One turn sends every row of this set to another row. A few are shown first. Where does it send the rows asked after them?
bufi: [ 1.27 -1.17 -2.30  0.65  1.62 -0.87 -1.85 -1.66 -2.01  2.30 -5.35  0.83
 -0.12 -0.29 -0.30 -2.33 -0.66  1.83  1.25 -3.17 -0.01 -2.74 -0.20 -0.23]
geve: [ 0.36 -1.46  0.72  1.98 -0.20 -0.54 -0.16 -0.38  2.48  3.41 -3.12  2.74
  1.54  1.43  0.00  0.46 -5.73  3.58  0.94 -0.63  0.21  0.54 -0.58  3.69]
tura: [-1.13 -1.42 -1.73  1.20  0.40 -0.90 -1.04 -0.63 -2.45  2.29 -3.13 -1.40
  0.59  0.42 -1.15 -1.81 -1.24  0.66  0.57 -1.97  0.57 -3.72  0.38 -1.94]
Besol: [ 1.62  0.93 -1.49  1.10  1.84  3.55  1.67  0.73  0.34  1.15 -0.50  3.08
  1.54  1.28  1.25 -0.62  0.24 -2.59 -0.65 -0.67  3.39  0.88 -0.78 -0.33]
Kozo: [-1.79 -1.41  1.78  2.74 -0.91  0.08  0.93 -2.89  2.20  4.50  0.64  2.53
  3.03  0.83 -0.24 -0.46 -0.44 -0.39  1.35  0.17 -0.23 -2.58 -0.43  1.18]
budas: [ 0.67 -1.53  0.23  4.43 -1.81  0.95 -1.26 -0.25  2.21  1.64 -4.71  2.01
  3.40  2.10 -1.75  0.69 -1.30  1.74 -0.63 -1.13 -1.59 -0.88  1.51  1.23]
kas: [ 1.36 -1.88  0.12  3.86 -0.60  0.79 -1.76 -0.34  1.51  2.02 -5.27  2.24
  3.03  1.83 -1.35  1.11 -2.94  2.06  0.06  0.13 -1.01 -0.11  0.41  3.45]
Fudi: [-2.04 -1.00  2.18  2.44 -0.41 -0.87  0.64  0.30  3.04  4.34 -1.71  2.67
  2.84  1.19  0.76 -0.81 -4.17  3.24  0.06 -0.89 -0.33  0.00  0.90  0.28]
vaz: [-1.26 -0.04 -0.92 -0.61 -0.72 -0.30 -1.13  0.61 -2.05  2.82 -1.01 -1.68
  1.76 -0.46 -0.45 -3.39 -2.56  1.71  0.87 -2.80 -0.31 -2.38 -0.75 -0.67]
Loze: [ 0.07 -2.45  0.76  4.15 -0.23  0.51 -0.90 -3.74  2.02  2.90 -1.99  2.46
  3.54  1.33 -0.34  0.73  1.45 -0.07  2.04 -0.73 -0.34 -2.34 -0.71  1.92]
nagig: [-1.49 -0.84  1.95  3.33 -1.64 -0.27  0.45  0.09  3.26  3.26 -2.14  2.52
  3.28  1.78 -0.29 -0.66 -2.40  2.68 -0.78 -1.62 -1.32 -0.78  1.82 -1.06]
bona: [ 1.16 -1.67 -0.17  0.59  0.65 -0.51 -2.03 -2.76 -2.02  3.50 -4.49  0.09
  1.69  2.07  0.91 -1.27  0.37  0.98  0.70  0.34  2.74 -3.07  0.41 -0.33]
bof: [ 1.36  0.17 -1.25 -1.48  0.53 -0.29 -1.77 -0.64 -1.66  2.85 -2.97  0.34
  1.32 -1.18  0.43 -3.77 -2.01  2.91  1.57 -4.01 -0.58 -1.49 -1.51  0.94]
tesu: [ 0.02 -0.69  0.51  2.49 -0.36  0.19  0.12 -2.48  1.49  4.07 -1.77  1.34
  1.50 -1.32 -1.36 -0.24 -3.59  1.03  3.82 -2.60 -1.56 -0.69 -2.57  3.77]
rovu: [ 2.07 -0.60 -1.46  1.97  2.07  2.90  0.56  0.38  0.76 -0.02 -1.04  1.10
  2.62  1.69  2.30  0.73  0.27 -0.62  1.26 -2.65  4.40  1.94 -1.83 -0.44]
ren: [ 2.39  1.48  0.63  1.96  0.65  2.74  1.77 -0.18  0.47  2.06 -2.85 -0.55
  1.96  1.15  1.56  0.48 -1.46 -0.98  2.76 -3.15  4.50  2.83 -2.17 -1.19]
Guf: [ 1.90  3.07  0.40  1.16  0.52  3.40  3.09  0.23  0.16  3.19 -2.50  1.59
  0.97  0.68  0.49 -0.61 -1.33 -2.73  0.82 -0.93  3.43  1.59 -0.85 -1.09]
mimib: [ 1.88 -1.75 -0.46  2.41 -1.00  0.47 -0.59 -0.62  2.43  1.86 -4.25  2.25
  1.55  1.91 -1.28  0.79 -4.47  3.07  0.49 -1.12 -0.40  0.00 -0.35  4.00]
Ritar: [ 1.09  1.96  1.12 -0.47  0.61  1.72  2.35  0.78 -1.33  1.34 -1.89  3.95
  2.19  0.57  1.48 -2.52 -1.65 -2.33 -0.79 -0.72  3.24  1.15  0.43 -0.49]
Geb: [ 2.09 -1.15  0.62  2.16  0.76  0.90  0.23  0.03 -1.57 -0.98 -3.83  0.23
  3.01  2.23  1.78  0.65 -1.70 -0.68  2.13 -2.96  5.35  1.87 -0.93 -0.43]
nipur: [ 0.97  0.23  1.05 -2.07 -0.87  0.10 -1.71 -1.11 -1.67  4.23 -1.41 -0.34
  3.44  0.70  1.84 -3.22 -1.51  2.38  0.91 -0.76  2.04 -1.24 -1.41  1.31]
Pof: [ 0.37 -2.31 -0.52  4.47  0.60  0.50 -1.16 -3.07  1.24  2.41 -3.06  1.87
  2.33 -0.55 -1.39  0.42 -0.58  0.48  3.37 -2.84 -1.98 -1.57 -1.79  2.68]
mip: [ 1.68 -1.39  1.26  2.80 -0.90  0.71 -0.67 -4.07  1.85  3.61 -2.68  1.75
  2.81  0.64 -0.37  0.67 -1.20  1.03  3.49 -1.43  0.08 -0.62 -2.62  4.22]
ter: [-0.03  1.91 -1.29  1.98  2.67  3.08  2.11  1.80 -0.93  2.40 -2.04  2.49
  0.59 -0.98  0.11 -1.44 -1.78 -3.22 -0.04 -0.83  1.57  1.43 -0.85 -0.91]
nivel: [-2.37 -2.52 -0.04  4.56  0.60 -0.11 -0.23 -2.18  1.71  3.08 -1.04  2.50
  2.41 -0.44 -1.30 -0.27  0.02 -0.28  1.74 -1.62 -2.11 -2.63 -0.42  0.63]
ponik: [-0.62 -0.73  0.69 -0.38 -1.10 -0.30 -1.30 -0.90 -2.14  3.77 -1.35 -1.40
  2.92  1.96  1.08 -1.88 -0.71  0.77  0.22  0.71  2.72 -3.00  0.01 -0.77]
sarov: [ 0.86  2.28  0.64  0.39  1.15  0.88  2.73  1.16 -1.79  1.68 -3.84  3.04
  0.34 -1.04  0.11 -2.65 -3.86 -1.88  0.63 -2.64  2.24  1.61 -0.08 -0.95]
luf: [ 1.40  0.30  0.55  2.13  1.28  0.31  1.21  0.37 -1.98  0.18 -4.95  0.26
  1.18  0.01  0.38 -0.28 -3.74 -0.84  2.82 -4.27  3.50  2.31 -0.98 -0.88]
velok: [ 0.87 -0.21 -1.11  3.34  3.04  2.01  0.22  1.26 -0.27  0.74 -2.44 -0.12
  2.07 -0.15  1.71  0.36 -1.82 -0.71  2.84 -3.97  3.02  3.03 -2.59 -0.91]
pom: [ 0.94  2.41  0.26  2.40  1.95  2.39  1.95  1.26 -0.84  3.10 -3.50  0.11
  0.89 -0.84  0.33 -0.63 -3.15 -2.16  2.45 -2.89  2.40  2.78 -1.62 -1.46]
tebut: [ 0.80 -1.11 -0.09  0.98  1.23  1.72  0.17  1.19 -1.50 -1.65 -0.81  2.31
  3.87  1.92  1.93 -1.06 -0.09 -1.69 -0.62 -1.41  3.89  0.90 -0.06 -0.27]
Seses: [ 2.77 -0.68  0.07 -1.10  0.91 -0.07 -2.22 -2.65 -1.68  3.99 -4.61  1.12
  2.13  0.88  1.87 -2.59 -0.03  2.46  1.35 -1.04  2.16 -1.62 -0.94  1.60]
Gino: [-2.52 -0.57  0.83  2.39 -0.47 -0.27  1.39 -1.80  1.71  4.63  0.29  2.16
  1.46 -1.00 -1.10 -1.05 -3.02  0.26  2.22 -1.68 -1.82 -2.04 -1.09  1.42]
kote: [ 0.18 -0.80 -2.56  2.49  3.97  2.59  0.27  1.97 -0.31  0.18 -0.80  2.39
  1.81 -0.18  1.29 -0.48 -0.61 -1.87  0.37 -1.91  2.06  1.73 -1.65 -0.55]
gemiv: [-1.16 -1.29  1.77  4.54 -0.89  0.27 -1.11  0.22  2.20  3.01 -3.86  2.37
  4.13  1.61 -0.53 -0.18 -1.49  1.65 -0.65 -0.34 -1.60 -0.66  1.89 -0.09]
kiz: [ 2.41  1.83  2.19  0.42  0.19  0.93  2.32 -0.64 -1.62  1.81 -4.67  1.71
  1.25  0.83  1.28 -1.12 -3.52 -1.39  1.88 -2.20  4.75  2.17 -0.46 -0.50]
Rodu: [-0.24 -0.41  2.09  1.20 -1.61  0.27  1.11 -3.14  2.22  5.37 -0.19  1.99
  2.08  0.49 -0.32 -0.41 -2.94  0.70  2.88 -0.62  0.11 -1.18 -2.12  3.16]
Kolab: [-0.38  0.26 -0.85  0.76  1.99  1.47  1.17  2.28 -1.67 -0.85 -0.98  3.50
  2.29 -0.40  0.76 -2.68 -1.51 -2.18 -0.85 -2.15  1.47  0.77  0.29 -0.71]
Kizun: [-0.44 -1.12  1.19  1.41 -1.03 -0.50  1.00 -0.19  3.46  3.58 -1.82  2.82
  1.31  1.53  0.08 -0.29 -5.27  4.04  0.35 -1.85  0.21 -0.07  0.04  1.68]
Seg: [ 0.42 -1.79 -1.25  2.61  2.08  0.83 -0.43  1.66 -1.84 -2.31 -2.25  0.80
  2.76  0.85  0.95 -0.52 -1.42 -1.03  1.03 -3.79  2.95  1.45 -0.81 -0.72]

Seg moves to kiz
Kozo moves to Pof
Where do these go?
ren moves to ter
bona moves to bof
kas moves to Kizun

